In the rows, zero is written as 128.
The rows of M fall into a few groups, and each row is roughly a mix of its group's hidden directions; some rows fit no group.
M, 145 rows:
[[179 119 103 111 128 165 137 108 116 117 178]
 [131 142 146  80 126 109 147  63 134 135 148]
 [102 142 140 147 123  65 119 177 118 140 115]
 [161 145 103 102 133 117 126  70 101 126 165]
 [114 102 125  88 128 169 133  74 122 126  97]
 [169 102 120 125 145 142 150  70 107 100 143]
 [141 102 118 100  64 130 129 118 161  94 135]
 [ 93 147 164 110 131 171 133  85 153 144 106]
 [112 114 135 188 119 123 145 185 126 123 107]
 [156 127 116 101 100 170 113  81 113  93 118]
 [154 129 106 129  74 155 168 131 133 130 171]
 [176 130 143 151 120  85 120 177 136 105 112]
 [123 136 116 100 178 131 119  70 103 131 153]
 [147 134  88  95 142 107  92 147  98 123 172]
 [163 152 101 109 108 100 117 140 100 125 184]
 [ 70 154 131 151 147 136 153 126 106 138 174]
 [179 130 140 120 140  84 115 175 135 102 142]
 [175 139 100  80 102 133 122 120 108 116 166]
 [113 118 127  89 104  84 129 115 181 109 105]
 [118 147 131 139  89 170 111 170  85 143 143]
 [155 108  85 147  99 132 163 127 136 114 179]
 [126 123 123 170 139 179  99 180 128 131 132]
 [161 124 123  86 169 150 122  94 112 129 169]
 [176 133  99 122 103  94 132 140 134  94 171]
 [126 149 120  98  79 116 141  67 125 136 145]
 [152 123 105  65 117 148 135  84 118 139 147]
 [186 115 111  78 109 136 106 101 130 112 123]
 [113 124 116  74 130 153 117  65 120 136 134]
 [171 155 142  83 100 135 122 102 147 105 161]
 [135 101 118  79  88 157 121 126 174 112 139]
 [ 93 149 106 113 167 141 130 104 100 162 168]
 [129 134 104 147 140 117 124 156  61 142 167]
 [ 91 142 142 123 107  97 108 150 154 121  69]
 [ 93  98 123 185 141 150 129 153 101 149 109]
 [140 118 171 118 148 182 146 100 168 129 136]
 [144 124 140  68 153 143 123  75 152 125 121]
 [151 108 166 140 153 118 105 163 147 107  79]
 [120  85 155 125 153 157 118 123 146 147  71]
 [142 122 133  63 146 160 132  87 149 128 143]
 [132 107 184 150 156 164 146 150 159 135 111]
 [ 95 107 159 173 152 161 150 137 154 146 105]
 [123 138 122 101 182  91  97 140  89 147 130]
 [129 120 145 108 180 185 113 102 127 150 117]
 [173 112 128  81 146 148 133  86 114 111 101]
 [113 150 115 199 137 119 148 103 116 133 160]
 [117 153 135 164 157  99 126 191 133 138 146]
 [116 153 178 144 139 123 116 173 118 117  82]
 [119 150 143 181 183  93 116 143 127 123 127]
 [118  85 132 132 115 197 138 106 143 142 112]
 [143 147 151  96 152 162 138 109 101 144 182]
 [ 97 135 135  80 111 102 153 128 152 166 164]
 [146 133 120  96 192 140 120  98  94 141 145]
 [108 109 130  97 110 190 143  91 142 133 105]
 [134 114 135  77  94 148 148  84 164 116 133]
 [116 129 107 148  61 147 163 114 124 126  97]
 [180 111 158 159 128 139 130 147 150 103  87]
 [137 121  82 144 141 146 111 189  94 122 134]
 [122 108 145 173 125 101 140 144 136  94  72]
 [113 138 148  85 152 155 156 113 138 162 174]
 [107 126  97 170 114 180 120 102  97 126 149]
 [ 95 131 142 132  96 155 163  96 179 143 121]
 [179 138 100 112  99 109 119 123 129  88 167]
 [ 88 150 144 149 150 103 131  86 169 112 102]
 [121 123 124 114 116 169 138  53 144 116 136]
 [ 96 107 116 132 106 129 142 107 178 129  73]
 [ 78 137 125 103 125 138 141  91 176 136  96]
 [ 80 159 122 103 127 100 138 100 178 138 118]
 [135 122 170 154 176 118 108 165 141 116  92]
 [173 129 101  91  97 130 111  96 100  98 140]
 [142 143  95  91 107 121 157  77  92 123 137]
 [114 160 120 113 156  82 132 127  93 163 165]
 [118  91 126 144  94 165 106 107  98 119  82]
 [144 144 113  67 150 139 120  77 116 136 146]
 [162 121 100 136  90  83 108 146 144  87 125]
 [147 158  98  96 131 129 107  80  91 133 159]
 [ 88 158 116 176 129 108 139 158 127 147 167]
 [188 131 125 135 143  95 110 171 103 115 143]
 [128 108 140 134 195 164  94 113 119 128 107]
 [140 156 126  95 142 120 144  68  95 137 158]
 [116 111 127 109  65  91 165 125 153 116 127]
 [110 119  98  89  85 163 122  83 132 129 108]
 [124 176 127  99 127 154 134  96  92 143 171]
 [185 102 130  80  94 118 113 127 113 114 121]
 [123 159 120 183  84 104 146 157 145 131 142]
 [141 124 123  63 131 160 152  92 134 127 158]
 [161 119 101 102 138  76 104 130 103  92 145]
 [176 136 130  94  80 145 108 135 101 117 157]
 [161 129 130 145  98 189 124  97 153 121 103]
 [113 127 134 172 131  68 130 175 113 130 126]
 [ 82 100 134 179 129 165 127 120 124 140  94]
 [165 168 124 120 112 107 116 138 110 115 189]
 [163 148 118 130 137  60 123 144 100 112 107]
 [144 107 132  98  91 155 139  89 173 137 101]
 [191 120 116 106 113 147 119 103 152  89 140]
 [ 60 128 125 143 105 125 154 111 164 140 105]
 [103 138 140 185 146 147 132 175 107 149 147]
 [107 124 136 186 146 124 119 172  88 136 112]
 [114 125 144 125 114 172 134  95 169 142  77]
 [ 73 126 125 143 139 174 139 146 118 173 114]
 [101 117  87 137 170  87 145 158 113 154 118]
 [162 126 122 127 113 192 118  99  86 123 122]
 [102 139 109 157 102 132 139 194 158 124 137]
 [ 90 118 120  87 136 154 105  77 121 147 152]
 [ 79 155 107 112 145  91 124 133  87 153 109]
 [109 179 166 105 108 127 114 122  97 151 163]
 [144 120  90 122 120 181 143  76 145 109 126]
 [159 114  95  95 159 164 102 150 112 107 156]
 [120 132 144 179 167  90 102 166 123 132 141]
 [166 139  88  95  89 107 146 107 146 110 154]
 [119 123 111 181 139  83 131 176 134 111 111]
 [150 130 126 142 105 181  97 115  86 153 102]
 [140 138 166 157 150 175 115 142  87 149 151]
 [109 109 110 142  67 121 122 172 160 125 112]
 [164 130 129 165 123 123 138 166 105 123 187]
 [102 154 179 132 153 106 139 154 172 135 107]
 [111 190 111 147 141  86 121 129 116 116 162]
 [144 117 130 144  67 104 139 178 147 110 123]
 [146 126 126 151 181 136  71 152 121 118 106]
 [128 119  96 161 103  89 111 182 110 113 119]
 [110 108 145  77 118 132 174 136 166 140 156]
 [148 144 126  96 113 154 134  56 117 120 145]
 [113 141 128 185  76 123 149 156 153 127 124]
 [180  79 146  96 115  93 126 128 143 126 119]
 [106 121 131 199 159 101 124 149 106 133 126]
 [133 130 107  89 143 135 128  75 108 127 181]
 [125 127 131  96  79 138 146  73 159 126 109]
 [127 126 138 181 150  97  92 178 119 121 124]
 [131 133 162 119 143 193 139 107 154 108  99]
 [159 124 129  69 162 128  96 100 104 136 117]
 [106  91 159 138 142 147 124 125 169 133  73]
 [143 138 113 128  79  79 136 142 150 103 167]
 [168 126 139 146 126 139 135 201 136 141 148]
 [127 146 144  80 134 114 127  60 142 144 131]
 [116 167 140 121 124  89 136 157 157 153 178]
 [ 95 141 134 171 135  90 123 185 128 137 112]
 [196 137 125 103 121  95  98 149 112 119 118]
 [133 102 104  71 105 161 142 137 100 153 151]
 [136 101 136 116 115 134 144 110 195 123  84]
 [156 113  72 142 153 113 132 123  85 123 162]
 [184 147 119  89 123 155 130 126 114 108 169]
 [119 159 150 111 134  96 138 189 144 157 148]
 [124  82 124 129 154  96  96 164 102 131  91]
 [123  93 140 187 111 126 128 158 155  98 150]
 [169 118 140 101  96 143 116  87 149 105  89]
 [179 109 156 170 163 118 121 142 132 101 107]]
Here is one row of each group, with its name. Which group are the others in?
[173 122 129  75 148 146 112  82 123 118 140]	X
[105 136 171 160 140  77 125 162 150 141 116]	E
[188 146 116 134 152 103 154 148 159 101 140]	P
[117 139 115  88  80 106 144  77 142 140 116]	U

[ 89 168 165 160 142 109 117 128 139 109  90]	E
[126 161 145 135 114  86 145  75 100 136 158]	U
[152 130 122 102 152 159 144  99 126 105 189]	P
[ 70 128 152 167 132 142 163 134 150 157 122]	P
[171 104 157 135 146 111 115 166 134 104  82]	X
[119  97 143  87 160  90 121 143 136 148  82]	P
[119  94 140 123 188 171 132 155 110 147 133]	X
[ 83 180 110 125 124 142 112  98  90 135 114]	P
[122 154 148 164 136  88 105 168 146 127  88]	X
[127 131 133 145 194  80 111 117 106 110 133]	X
[ 85 129 100 146  84 114 167 113 166 128 134]	P
[165 117  98 128 105 177 130  89 148 118  98]	P
[128 116 109 162 119 137 145  60 105 123 158]	X
[124 155 154 177 152  97 143  96  94 135 108]	U
